Each row is where one point has got to under a steady rotation. How many steps took it there?
The counts run from 0 to 922.
[  5   7   1   7   0 -12  -3  18  33 -22 -18 -11  21  20 -10  19   3   5
  17  20  -3 -11 -30 -16 -17  -5  23 -14  16 -10   1  -3  -8  15 -10  16
  44   1   1  42  -7  -4   1   0  27  37  18  -4 -18   0 -12 -31  22  21
   9 -14  12   9   7   6  12 -25  32  38 -26   3   5   9  40  -6  12  29
  32   6  -2 -10  -7 -37  17  10  -7 -23  -7   5  -1  42]	256
[-22 -28 -13  -8  -5   1 -13  31  17 -17 -15   2  12   7 -22   5  20 -10
  -3  16  12  17 -27 -34  -4 -21   2 -12  17  27 -18   1   3   6  -9  22
  32  15  -3  34  -1  -4 -10  19  33  19 -17 -13  15  14  -5 -15  46  12
 -21 -21  23   1   2  14  18 -44  22   6  -5  22  11  10  22 -10   0  34
  26  -5  -6 -13 -21 -21   5  -9  21 -27  -3  13  -1  52]	709
[-19 -17  -7  -8 -10   3 -14  24  11 -14 -13 -11  21  13 -21   8   7  -2
   6  16  -4  13 -29 -26 -16  -5  -6 -14  12  39 -17  -8  -5  -5  -9  16
  39  15  -8  17   8   4 -10  19  31   3   2 -15  -3  19 -15 -13  49  21
 -19 -43  33  -1  14   3  15 -38  41  15 -13  25  18  17  25   4  10  39
  30  -2  -3  -5 -24 -24  14   0  16 -34   5   5   6  34]	5
[ -7  -6  18  -7   6   1  11  12  27 -25 -21   2  12  15  -7  14   8 -17
   5  21  16  -1 -17 -24 -19 -14  16 -29  12   1   0  -5 -12  12  -6  12
  30   4   1  47 -21  -2   2  12  30  36  23   2   3   5 -18 -39  26  26
  18  -3  12   1   2   9   8 -35  22  34 -18 -13   2   5  39 -28  -1  26
  36  -8   4 -15 -12 -36  13   9  11 -24  -4  13 -18  44]	475
[ -9   1 -11  -3   4 -11   4  27  37 -18 -11  -3  13  11  -5  13  17 -13
  12  26  14 -13 -22 -44 -18  -4  17 -10   9   0  -6  -4  -3  18 -10  21
  38   7 -11  56 -13  -7  -7  10  40  33  -5   4   4   0 -11 -31  34  24
   5  -8  14  -2  -3  17  15 -27  19  13 -15   8  13   0  32 -13  -5  32
  29  -2   0  -2  -3 -33   3  -3   9 -17  -7  16  -7  54]	579
[  1   6  -4  -1   1 -12  12  14  12 -28  -6  -4   8  19 -11   5   0  -5
  19  14 -10  -5 -21 -40 -26  -3  10   7  10   5  -3  -7 -19   4  10  10
  43   3   2  19  -4   2   5   5  37  18  10   1  -7  18 -28 -33  43  32
  -4  -5  42   4  14  15  21 -31  15  37 -27   4  10  14  42  -2   3  26
  18  11   5 -22  -7 -31   8   9  -2 -17   0  -3 -10  37]	343
[-29 -12  -2 -10  -9   8 -15   7  26 -12 -15   9   0  14 -30   2  10 -14
  -1  27  26   5 -22 -44 -14 -20  10 -12   6  16 -19   8  -4  12 -20  26
  27   3 -10  42 -21  -3  20  15  41  33  -4  -9   6   4 -13 -19  50   3
  -4   4  21  -5  -5   5  28 -31  17  10 -12  12  15   6  27  -8   0  12
  32   3   8   1 -15 -22  -2  -6  18 -35 -13  16  -8  48]	172
[ -4   0  11   2   0  12 -13   8   5 -23  -7 -18   6  10 -31   8   2  -3
  -6  19 -10  -1 -27 -16 -23  -9   4 -13   7  17  -8 -10 -16   0   0  15
  44  10  10  17  -3   6  -4  -4  19  11  24 -16 -14  15 -19 -43  22  33
   0 -24  29   4  18   5   4 -39  35  51 -17  -3   9   7  36 -12  17  16
  32  -4   2 -22 -24 -33  13  17  -1 -26  -1 -10 -10  43]	543
[-15   2  12   8  11  11 -13   0   7 -21  -3  -5   8  -5 -12  12   4   9
   0  32  14  -4 -34 -16 -29 -16  20 -28 -10   1 -12  -4  -3  11  -6  33
  38  16  19  35 -10   8   8 -17  24  34  24 -11 -13   9 -15 -45  27  35
   5   8  19   1  15   9   3 -33  13  43  -5  -6  16   3  45 -18  -1  17
  19   1  -8  -4 -15 -31   5  10   0 -32  -8  -4 -17  52]	659
[ -6 -14  -3  -3  -9 -11  -5  26  21 -16 -15   6  31  25 -17   3  13   2
   9   6  -1  18 -20 -34   4 -26  14 -21  27  13 -10  -1  -4   6  -4   9
  22   3   8  38   1 -17 -16  20  32  22  -7   1  10  12 -17 -16  50  19
 -24 -17  20   7   8   0  25 -36  23  23 -21  19   4   1  25  -1   0  24
  36   6 -10 -27  -8 -29   9 -12   2 -18  -7  15   2  43]	898
[-12 -29   4  -1  -4  15  -3  25   3 -19 -11 -11  17   3 -20  14  15 -13
  -2  15  10  16 -30 -17  -5 -22  -2 -34  16  24  -7  -3  -9  -3  -6  24
  29  22  14  24   1   4 -13  18  31  11  10 -16   4  16 -10 -26  31  38
 -10 -29  15   9  12   3  12 -43  22  25 -15   9  11   8  25 -25  -3  44
  26 -10  -7  -9 -15 -18  13  12  17 -26   2  10 -10  47]	405
[ -3  -8  -8  -2 -13  -1  -8   7  34 -15 -19   3  13  39 -26   8  11 -14
  12  20  13   7 -13 -47  -9 -20  14 -16  10  10   3  12 -13  17 -10  12
  29  -3 -11  31 -10  -1   4  31  41  28  -3  -6   0   1 -27 -26  51  12
 -10 -11  18  10  -2   8  31 -28  12  24 -26  11  12   1  30 -17   4  17
  29  15  16 -19  -2 -35  -1   3   9 -22  -4  12  -3  41]	794
[-23  -5   2   6  -2   9 -30   6  11 -18  -3  -7   6   7 -37  -8  11   2
  -7  18  -2   5 -37 -27 -18 -26   9  -6  13  13 -17  -5  -2  15 -10  26
  42   5   8  22  -5  -4  -8  -2  25  23  10 -11 -11   7 -13 -31  32  29
 -19  -3  25  -4  12   5   7 -24  27  35 -19  -9   8  14  28  -5  13  16
  36   7   1 -11 -20 -29  11  14  16 -26  -9  -7  -5  41]	40
[ 10 -14 -11  -4   0 -19   7  21   8 -18 -20  -8  21  24  -9  27  11  -3
  25  10  -2   3 -19 -35 -29   4   3  -8  10  20   2   2 -11   7  11  15
  37  12  -6  29  13  10  -4  17  28   6 -10 -13  -4  14 -35  -6  41  16
 -10 -40  31  15   8  13  29 -40  31  24 -14  38  14   2  36  -5   4  34
  18   4  -5 -16 -12 -24  -2  -6  -1 -18   1   0   4  42]	828
[  3 -13  16  -4  12   4   4   2 -14 -16 -10   5  10  -1  -2  26   6  13
  10   9  16  12 -27 -17 -31 -21  12 -21  -9  22 -10  -9  -7  -2  17  23
  27  19  20  29  -5  27   7   6  21  17   8 -18   0  18 -35 -21  32  36
   2 -31  29  11  20   6  19 -34  28  34   1  17  17   6  38   1  -2  14
  15  -3 -19  -6 -27 -26   2  -9   1 -32   5   6 -11  44]	217
[-15 -11  15  -6  -1   9 -11  19  20 -22  -9  -6  18  10 -34   5  10 -10
  -6  14   2  14 -21 -15  -2 -27  18 -33  27   4 -10   0 -16   7  -9  13
  31   2  10  36  -7 -14  -3  10  32  21  15  -6  -2  12 -15 -36  31  25
   0  -6  12   3  14   2  14 -34  21  42 -22  -6   1   6  34 -22   6  25
  42  -6   4 -16 -15 -37  19  11   5 -24  -7   9 -16  46]	474
[ -7   6  11  -5   0   3  -4   7  34 -25 -16 -10  11   9 -11  11   2   9
   1  29   1 -13 -21 -21 -20  -6  22 -14   7   3  -3 -11 -12  12 -14  19
  48  -4   0  48 -16   1  -1  10  21  35  26  -2 -19   1 -14 -32  24  25
  13  -5  16   4  10   0  11 -19  40  38 -26 -14   7   7  40   6  11  28
  30  -2   4  -4 -22 -36  24  11   6 -31  -3   8  -8  35]	874
[ -6 -15   0  -2   9  -5  -2  18   1 -21  -4  -7  -3  -3   4  20   5   9
  12  15   8   4 -13 -31 -51  -4  11  -3  -7  24 -12  -3  -5   0  11  19
  42  22  10  33  -7  27   7   2  25  26   5 -17  -4  15 -21 -15  33  32
  16 -22  36  -5  21  22   9 -25  29  19   3  19  21   9  40   6  -1  27
  18  -5 -20  -8 -31 -25   0 -11   9 -26   2   1  -8  47]	16
[-10   4   7   7  -9  13 -21   3  23 -19 -12 -15   8   7 -35   2   1  10
  -4  31   2   3 -30 -16 -26  -6  10  -8   4  15 -11 -10  -6   7 -17  17
  50   0   2  31 -13   3   3  -1  16  27  15 -21 -21   3  -8 -39  28  29
   2 -11  26  -6  14   1   5 -24  37  43 -17 -14  14   8  30   0  18  16
  38   5   4 -16 -25 -33  13  13  11 -31  -4  -4  -1  40]	865
[  7 -14   7   9   4  -9  -9   8  -5 -16  -4  -6  19   8  -8  29   7  19
   9  12   6  18 -20 -20 -26 -23  10 -24  -2  19  -6  -9   4  -5  13  26
  31  18  19  25   0  20   0   0  10  16  -3 -23  -5  15 -34 -13  35  30
  -9 -37  31  14  23   2  19 -28  31  40   0  22  14  -4  39   6   2  17
  23   1 -27  -5 -26 -30  -3 -12  -9 -31  -8   0  -2  46]	835
[ -9 -18   6   1   7   9 -14   5  -4 -15 -13  -2  11  -9  -9  19  12  24
  -1  23   7   2 -34 -15 -29 -15  10 -18  -8  26 -19 -10  -1  -2   0  37
  36  13   1  37   1  22   0  -4  16  21   3 -23 -11  12 -20 -11  35  34
   1 -25  31   2  20  -4  16 -30  40  24   5  16  16  10  37  16   7  16
  23  -8 -21   2 -31 -14   2 -11   8 -41  -7   6   2  42]	633
[-14   8 -12   4 -10  -1 -24   4  29 -19 -10  -4   5  24 -35  -7   3  -4
   4  17  -8   6 -32 -41 -24 -23  11   4  10  11 -10   4  -3  16  -7  17
  49   4  -1  17  -5  -5   3   5  36  25   0 -13  -9  11 -22 -31  42  24
 -21   1  35  -2   7   8  16 -23  13  37 -25   5  15  15  25   4   7  12
  29  20   4 -13 -11 -30   3   7  11 -20  -6  -5  -2  45]	39
[  7   7   4   5  10 -17   0  12  24 -15 -13  -2  12  18   8  28   4  13
  15  20  17  -4 -16 -33 -26  -7  28 -13   2 -13  -1  -7   9  21  -5  24
  28   2   8  56 -14   3   4   1  30  43   1  -2  -7   3 -23 -11  35  14
   8  -2  17   6   1   5  25 -20  27  33  -6  17   4  -2  42   1  -8  17
  23   7 -10  -3  -7 -35  -1 -15 -11 -31 -18  17   1  55]	574
[-20 -10  16  -2   7   2   0  16  16 -22  -9  12  26   1  -1  10   9  12
   1  23  16  -1 -25 -11 -14 -21  25 -41   8  -4  -8   0  -2   7 -11  31
  28   9  11  57 -12  -6  -5   9  29  36  10   2   1   3  -7 -28  36  32
   7  -1   2   9  15   3  18 -32  19  26 -11   9   3   8  40   0 -12  26
  33  -6 -12   2 -12 -33  18  -2   3 -38  -7  15  -7  42]	268
[  6  -6  13   3   2  -2  10   7  11 -15 -13   7  19  18  -4  32   9  -5
  12  26  35   4 -22 -25 -25 -17  29 -40  -2  -5  10   8  -1  15  -9  24
  21   9  15  46 -12   6  12  19  31  35   6  -6  -3   1 -20 -22  37  23
   3  -7   4  14   4  20  22 -29  13  35 -11  14   9  -8  34 -24 -15  16
  18  -3  -6  -4  -1 -33  -1  -6  -8 -19 -15   9  -6  50]	591
[  1 -13  -9   2 -17   6 -23  12   9 -15 -18  -6  15  22 -37   2   9   1
   8  13   2  17 -36 -30 -13 -17  -4  -8  11  32  -5   3 -10  10  -7  27
  36  12  -1   8   8  11  -8  21  24   5  -4 -22  -1   4 -27  -9  44  22
 -32 -29  32  11   2   1  24 -31  28  26 -19  22  14   9  26  -2  10  20
  23  20   9 -12 -15 -20  -4   6  12 -28   0   4   7  45]	108
[  6  -4  -2   0  -3  -4  -5   8   3 -15 -12 -16  -2  32 -26  24   5  -9
  18  11   3  19 -14 -31 -29  -4  -6   1   3  32  -2   1 -13  -2   9   7
  32  14  -2  14  -1  16  11  12  22  13  -2 -25  -8  15 -43  -8  42  10
  -5 -36  38   9   8   4  21 -32  27  27 -18  25  19   6  32 -10  14  14
  23   8   2 -27 -21 -32  -8  -4   7 -23  -2  -1  -4  43]	420
[ -3  -2   5  -2   7  -6   5  15  24 -23  -9  -5   9   8 -10   8  11   9
   5  11  -2  -5 -16 -27 -26 -14  19  -5  19   5  -8  -9 -14  12   2   9
  37   1   7  51 -17   2  -3   6  28  36   8  -2  -1   8 -24 -34  22  34
   9  -1  28   1  15  15   3 -24  18  31 -21  -7  -2   7  38  -7   0  27
  32   2  -8 -18 -21 -36  19   0   5 -20 -10   2 -14  49]	153
[  2 -16   2  -6  -1   4 -11   0  11  -5 -22  -5   5  13 -12  34   4  -5
  11  26  28   3 -19 -34 -36   0   8 -19  -7  24  -4   5  -2   2  -3  29
  17   9  -1  32 -13  26  15  17  22  33  -7 -23   2  -3 -34  -5  46   2
   8 -22  24   8  -2   0  26 -28  33  19   6  25  21  -4  35  -2   5  11
  16   4   0  -2 -17 -17 -16  -7   7 -36 -10  16   3  46]	304
[-23   8   1  -1   9 -13 -16  11  -1 -13   6  -3  11  12 -11   4   7   3
   3  15   5   6 -27 -40 -27 -12  22 -16   8   1 -28  -3  10  13  -8  18
  25  12  10  35  -2 -17   7 -13  46  36  -8  -4  -2  20   0 -28  57  13
  -9   9  29  -6  15  12  19 -25  11  20  -1  24  15   6  36  -5 -12  10
  24  10 -13  -4  -4 -28  -2 -21   1 -34 -17  11 -10  43]	773
[-24   6   9   0   2  16 -34   5   7 -17  -2  -9   6  -4 -29   3   2   9
 -11  29   6  -3 -36 -17 -27 -13  17 -17  -4   8 -21  -5   7  12 -16  36
  37  10   8  34  -4   5   1 -10  27  29  17 -15 -17   9 -11 -31  40  23
  -2  -4  17 -12  11  -5  16 -24  33  35   0  -4  17   8  40   5  12   3
  32   2  -7   4 -21 -26   0   3   9 -44 -16   5  -3  42]	242
[  4 -22   9  -4  -2   2   4   9   0 -14 -15   1  24  12   8  36  -3   5
  12  19  26  16 -23 -11 -22 -17  13 -40  -4  15  12   2   0   2   3  25
  22  17   8  33  -5  22   7   9  22  24   3 -15   1   9 -14  -5  38  25
  12 -36  11  11  18   7  24 -31  38  28  -8  27  23   4  41  -1  -5  27
  15  -9 -13   2 -15 -28  -1 -12  -2 -31  -6  10  -1  39]	200
[  0 -13  -2  -5   0   4 -13  10  -9 -13 -11  -5   2  15 -15  29   9 -14
  10  23  26  22 -24 -40 -29 -10   4 -24 -14  27  -2   3   3   8  -2  22
  28  24   8  14   3  17  16   7  36  18 -11 -21   4  17 -17 -16  53   7
  -4 -21  28   4   2  23  20 -38  17  21  -7  32  27   0  30 -22 -10  24
   8   6  -4  -2  -2 -20 -19 -10  13 -30  -8   7  -4  45]	721
